In the rows, zero is written as 128.
Each named turn below is shown by a few rows before and after it. Which turns, in which order, take the first row of each later pair to the second? The first pair is answered.
z_467:
[140 120 138 125 146  84 117 126 150 124 113 139 153 129  65 163 157 106
 155 139 145 200 168 139 142 147 168 175 135  91] -> [130 120 130 114 122  73 131  92 137 131 135 128 122 139  63 165 179 102
 143 151 162 169 151 122 154 143 156 176 151  80]
[111 137 118 138 159 121 120 133 137 128 114 123 120  95 143 118 106 103
 145 123 120 166 133 133 123 126 126 141 104 106] -> [103 149 122 133 155 109 120 109 128 135 129 112 131 121 121 124 111 101
 108 137 127 158 119 130 136 134 110 158 106 114]
[142 131 108 108 125 114 113 129 113 137 120 114 134 127 122 139 132 115
 132 149 133 151 139 133 131 141 153 121 121 123] -> [141 129 107 106 119 114 116 122 111 137 125 112 126 130 122 137 137 116
 124 154 135 146 135 128 134 140 152 120 125 123]
[118 126 158 108 160 136 128 119 132 124 149 167 135 125 128 100 129 122
 117  91 122 106 136 132 133 130 103 135 135 146] -> [116 124 155 107 157 135 132 115 133 127 152 166 124 121 131 100 136 125
 121  91 122  97 134 127 134 125 104 135 141 140]
z_294:
[161 125 115 160 141  88 128 127 101 153 144 145 121 140 124 134 132 127
 114 147 153 170 123 131 145 137 139 159 123 119] -> [166 119 112 164 142  94 130 138 103 151 135 150 114 128 134 133 132 127
 132 138 151 176 131 129 140 135 148 154 122 114]
[142 100 117 153 158 145 131 149 121 134 135 120  94 115 145 119 107  93
 126 166 130  98 137 139 142 107 134 111 113 130] -> [143  96 115 162 154 153 138 154 126 127 134 123  96 114 142 121 108  97
 131 159 131  93 130 137 140 106 132 108 111 130]
[130 127 126 119 130 113 129 128 117 129 137 120 116 120 101 147 141 121
 116 132 138 148 132 127 135 146 133 122 118 122] -> [133 127 124 118 132 114 128 132 118 130 134 125 114 117 104 148 144 121
 123 130 136 156 135 126 132 143 134 121 118 120]
[141 133 135 157 126 161 133 175 119 134 110 133 116 166  94 111 125 163
 146 174 107 114  98 117 122 108 143 128 154 154] -> [139 140 137 151 123 152 127 163 112 146 120 129 119 176  90 107 127 154
 129 184 109 111  96 117 130 110 139 137 157 154]
z_50:
[135 126 122 123 118 121 136 115 120 124 145 104 162 159 107 121 115 137
  92 153 118 117 114 125 143 156 138 130 138 147] -> [141 120 121 139 127 132 143 137 130 106 123 115 170 143  88 137 123 149
 104 128 129 144 124 127 123 160 137 132 115 149]
[124 145  97 123 120 122 102 127 134 139 108 124  83 110 159  92 139  90
 119 111 139 128 180 122  98 134 131 108 157 149] -> [114 151 100 121 106 122 114  98 129 143 127 110  84 131 140  94 147  93
  92 117 144 101 158 117 105 136 113 113 160 152]
[166 135 120 144 132 117 138 122  95 122 149 153  78 119 139 150 157 119
 139 149 160 153 150 122 171 119 156 141 138 157] -> [160 141 121 143 129 116 143 114  91 124 157 147  81 126 134 150 160 123
 130 155 163 145 143 118 172 122 155 144 137 158]
[109 145 121 118 119 111 130  82 120 161 137 137  80 123 138 138 152 124
 129 129 145 120 128 124 134 113  91 149 125 104] -> [111 142 123 132 125 116 139  98 126 144 125 145  88 114 119 153 161 136
 137 115 154 138 133 124 120 118  85 154 108 107]
Pairs:
(two turns a pair)
[102 142 145 128 140 147 114  77 124 164 159 111 116 150  99 104 143 126
 126 125 124 109 100 138 129 119 107 170 132 125] -> [120 139 151 146 172 164  96 132 143 149 125 133 146 124 115 100 112 130
 159 106 102 148 130 159 111 120 125 164 113 132]  z_467 z_467
[171  91 100 141 107 124 166 180 130  89 116 119 142 111 108 137 134 136
 154 120 153 160 136 109 104 165 191 110 126 145] -> [156 110 111 130  95 110 167 140 115  98 144  97 165 158  75 139 137 132
  90 146 154 131 103 107 124 180 166 131 130 163]  z_294 z_294
[144 101 125 154 128 124 134 139 126 156 152  87 162 139  94 144  98 100
 101 143  91 124 116 110 148 129 164 130 175 154] -> [137  87 109 158 108 135 166 123 125 140 154  88 120 122  91 153 133 113
 125 124 120 104 103  89 132 120 155 121 178 136]  z_50 z_467
[148 123 128 145 119 124 153 143 125  99 119 112 164 144  88 126 124 164
 109 114 145 139  98 100 113 164 138 140 128 142] -> [160 117 121 117 129 113 107 153 116 135 130 108 146 136 156  92  91 133
 130 142 108 142 125 111 139 150 170 121 159 126]  z_50 z_50
[130 101 117 133 115 131 134 103 116 102 141 114 103 130 124 122 136 132
 131 127 122  82 110 104 117 131 133 113 161 140] -> [126 107 122 140 115 126 141 103 116  95 137 116 119 135  99 134 143 137
 116 122 137  93 106 103 113 139 122 127 147 146]  z_50 z_294
[123 136 125 129 148  97  98 189 103 137 137 116 120 125 123 129 111 111
 124 150 120 165 159 146 125 159 143 130 144 134] -> [118 138 122 120 144  92  93 177  97 146 147 114 102 127 135 119 112 107
 126 157 115 151 156 139 137 151 142 126 154 124]  z_50 z_294
[127 120 124 127 114 114 134 156 134 127  98 127 103 107 122 125 152  98
 165 138 154 163 163 125 109 142 133 112 136 120] -> [127 124 130 146 102 138 165 154 143  98 103 125 134 127  90 131 154 124
 146 128 156 131 127 118 100 151 124 112 132 144]  z_294 z_294
[154  84 106 133  96 118 137 120 108 121 148  92 127 114 124 121 135 132
 117 116 141 113  81 130 120 109 180  97 136 144] -> [159  81 100 138 102 123 138 137 113 113 134  99 134 103 121 127 137 134
 134 107 143 130  94 136 109 109 185 100 130 140]  z_50 z_50
[116 143 141 132 145 147 136 133 137 127 120 135 149 132 118 138 118 141
 122 105 124 125 126 135 116 126 108 145 106 136] -> [114 129 128 126 133 151 146 127 136 127 127 135 112 118 135 134 128 142
 148 100 131 111 124 123 112 110 115 128 119 119]  z_467 z_467
[109 135 164 125 145 113  70 134 155 156 119 137 159 114 158 129 102 121
  92  90 112 173 111 171 120 105  98 147 101 132] -> [108 133 162 119 142 110  66 134 152 164 121 136 145 109 173 125 100 115
 100  94 107 168 116 172 127  98 102 144 109 123]  z_50 z_294
[133 133 143 108 133 129 120 182 123 120 138 128 147 129 142 106 127 125
 127 132 123 149 119 159 160 149 132 137 138 123] -> [129 135 144 102 129 123 121 171 115 130 146 124 139 134 143 103 127 118
 120 140 123 141 113 159 168 148 128 140 143 118]  z_50 z_294
[164 102 112 145  89 145 141 179 128  99 128 127 166 132 136 112 100 132
 149 134 113  99 101 117 120 142 179  98 162 157] -> [158 111 118 142  89 143 142 166 123 103 135 120 178 146 125 110  97 131
 130 141 111  93  89 118 126 147 170 105 161 165]  z_50 z_467
[122 141 139 115 131 128 114 152 130 135 131 136 122 129 135 113 116 112
 123 130 117 135 143 133 132 124 147 128 138 126] -> [117 141 139 116 120 131 119 139 128 133 142 130 121 139 131 112 117 114
 116 131 118 112 127 129 133 122 141 128 149 130]  z_294 z_50
[163 136 142 147 117 151 144 148 120 110 123 124 167 141 148 120  93 135
 101 147 102 105  91 126 145 136 134 122 144 139] -> [159 144 140 123 122 123 118 132 110 142 128 118 148 143 167 111  94 114
  94 169  99 123 112 130 166 133 132 126 149 124]  z_294 z_294
[140 120 113 123 113 106 130 114 112 123 131 120 124 126 119 120 148 119
 128 126 140 144 131 122 131 132 133 133 140 135] -> [144 126 121 127 123 110 122 131 121 120 122 126 142 127 114 124 137 118
 125 122 130 159 140 129 130 135 134 138 130 143]  z_467 z_467
[128 147 146 133 172 121 101 136 147 124 116 148 167 133 113 143  90 139
 120 113 114 172 156 134 108 151 134 140  95 151] -> [111 144 136 107 137  96  96  71 116 160 169 126 111 159 141 121 106 118
  98 149 119 110 128 110 143 140 132 134 144 138]  z_50 z_467
[142 125 116 127 111 129 144 128 121 123 143 109 126 146 145 107 122 137
 117 140 112  91 100 120 137 128 141 120 144 143] -> [140 124 113 113 114 114 126 128 116 143 145 111 112 138 163 104 121 120
 122 146 110 108 119 123 144 122 146 121 147 131]  z_294 z_294
[134 122 129 128 124 115 138 140 132 114 108 134 158 132  92 135 138 122
 112 131 142 162 137 133 136 160 130 135 111 147] -> [135 106 114 124 112 112 150 131 129 112 110 133 115 111 106 136 157 123
 141 121 159 160 141 117 128 147 137 122 119 128]  z_467 z_50
[106 143 137 136 125 170 149  93 128 121 159 109 114 131 115 115 103 159
  92 133 118  95 111 136 145  97  78 129 110 136] -> [105 145 131 111 134 141 114  92 119 152 158 111  84 115 152 105 103 132
 105 151 116 132 149 143 158  94  87 133 114 105]  z_294 z_294
[139 125 134 160 128 194 175 132 158 110 126 144 107  92 120 129 124 163
 162  87  91  65 109  89  56  79 171 105 139 130] -> [143 155 165 164 170 176 131 159 159 125 122 140 203 127 100 125  73 149
  92 114  57 110 122 125  79 112 166 134 115 163]  z_50 z_467
[117 147 115 121 123 127 131 141 136 119 120 118 153 159 115 121 112 116
 146  75 119 119 131 128 104 169 118  98 133 165] -> [110 154 112 104 109 109 125 112 124 139 137 108 133 170 117 119 124 102
 128  92 128 110 128 121 122 171 111 104 143 158]  z_467 z_294
[142 146 130 109 110 119 142 116 102 159 119  89  90 121 118 130 169 145
 172 129 141 134 105 143 117 115 108 147 109 119] -> [151 149 135 120 135 126 128 148 115 153  97  98 123 111 115 134 150 148
 175 123 126 167 126 159 106 123 116 152  91 127]  z_50 z_467
[124 134 128 114 132 106 100 103 118 142 145 120 144 148 110 134 113 115
  81 157 121 144 137 138 152 148 115 153 124 132] -> [126 119 114 106 125 100  96 101 114 151 148 124  98 126 141 131 125 106
 116 154 128 147 152 131 154 132 126 140 137 107]  z_294 z_467
[137 135 135 124 122 122 109 130 124 138 142 114 158 142 144 120 113 139
 114 136 107 132 114 150 140 134 142 124 112 128] -> [130 139 137 127 117 126 118 117 120 139 144 110 155 148 132 124 123 141
 102 135 116 126 105 144 140 135 130 132 109 129]  z_294 z_50
[104 144 135 165 162 152 119 122 110 136 107 137 176 123 141 123  83 103
 111 137  79 146 127 119 103 121 116 135 142 156] -> [103 124 116 154 133 157 141 105 102 134 119 138 113  99 174 112 111 105
 154 127  94 114 119  95  99  98 127 110 169 130]  z_467 z_467
[ 90 135 158 134 125 100 163 115 158 148 117 153 117  95 130 138 185 161
 123  81 151 112  93 108 111 120  93 134 147 134] -> [103 148 171 136 156  93 130 144 163 152 102 160 169 100 124 141 155 152
 104  91 133 163 119 133 111 138  99 149 125 149]  z_50 z_467
[125 110 125 113 131 129 118  86 107 130 133 116 114 138  79 143 106 110
 146 167 154 107  94 133 115 152 108 176 136 141] -> [135  89 117 124 130 152 129 110 119 111 119 128  93 109 102 138 107 120
 196 142 150  97  95 130  96 137 123 151 141 134]  z_467 z_294
[136 140 148 126 133 119 107 135 119 131 140 134 134 121 140 120 110 120
 119 145 132 131 135 144 114 135 107 126 115 128] -> [132 142 149 130 131 121 117 133 120 123 139 133 136 123 127 128 116 127
 113 141 141 129 130 145 109 139 100 132 111 133]  z_50 z_50
[135 106 131 118 117  84 141 119  81 102 149 108 123 167 104 169 130 104
 129 132 164 128 132 142 144 167 162 133 144 152] -> [134 102 129 115 119  80 137 122  84 103 144 112 116 158 105 174 134 101
 138 130 169 142 144 143 142 165 164 133 141 143]  z_294 z_50
[117 104 130 137 124 116 112 116 108 137 141 113 152 137  93 117 118 124
 102 126 153 126 127 118 129 128 124 146 134 120] -> [121  98 123 133 135 111  99 130 110 147 133 118 134 120 119 110 116 114
 128 123 151 146 150 123 127 123 136 138 139 106]  z_294 z_294
[127 143 122 132 132 114 122  91 114 167 159 107 114 143  91 144 163 116
 108 129 152 164 122 106 144 150 153 153 124 121] -> [133 132 118 140 146 124 126 118 126 153 136 117 117 116  93 154 162 125
 135 107 157 192 138 111 127 147 163 148 106 117]  z_50 z_294
[126 123 104 131 135 136 134 146 113 139 126 145 125 133 145 129 118 133
 133 135 151 135 124 146 139 132 149 118 121 119] -> [126 125 104 132 130 139 136 141 111 138 133 141 129 141 148 125 115 137
 127 138 146 122 113 142 142 130 145 115 128 126]  z_294 z_50
[101 135 163 142 131 140 136 124 129 141 135 147 116 127 105 136 144 112
 141 102 166 153 185 129 109 115 106 162  93 152] -> [110 130 155 128 132 132 125 129 128 153 135 150  98 118 130 126 136 101
 158 108 157 160 199 132 115 109 120 154 103 140]  z_467 z_50
[ 82 128 113 131 101 114 132 140 123 120 136 103  99  92  85 143 172 146
 119 129 163 105 131  88 123 125 142 161 116 142] -> [ 92 117 114 135 118 126 120 175 133 117 114 115  98  68 112 137 155 147
 155 114 147 129 158  99 113 119 162 149 112 134]  z_294 z_467
[131 120 130 153 132 120 122 143 149 119 131 138 134 130 121 138 143 161
 129 121 148 134 135 133 127 107 137 130 110 132] -> [132 127 136 142 140 109 106 135 142 135 143 128 147 148 129 131 130 147
 108 142 135 136 137 138 146 110 138 135 116 135]  z_50 z_467
[122 120 126 120 106 120 128 122 117 140 139 121  99 133 151  98 128 112
 130 142 134 110 118 118 141 114 148 108 154 123] -> [127 115 122 127 107 136 139 133 125 129 128 127 101 125 151 101 128 122
 148 129 129 112 117 118 130 109 155  99 152 124]  z_294 z_294
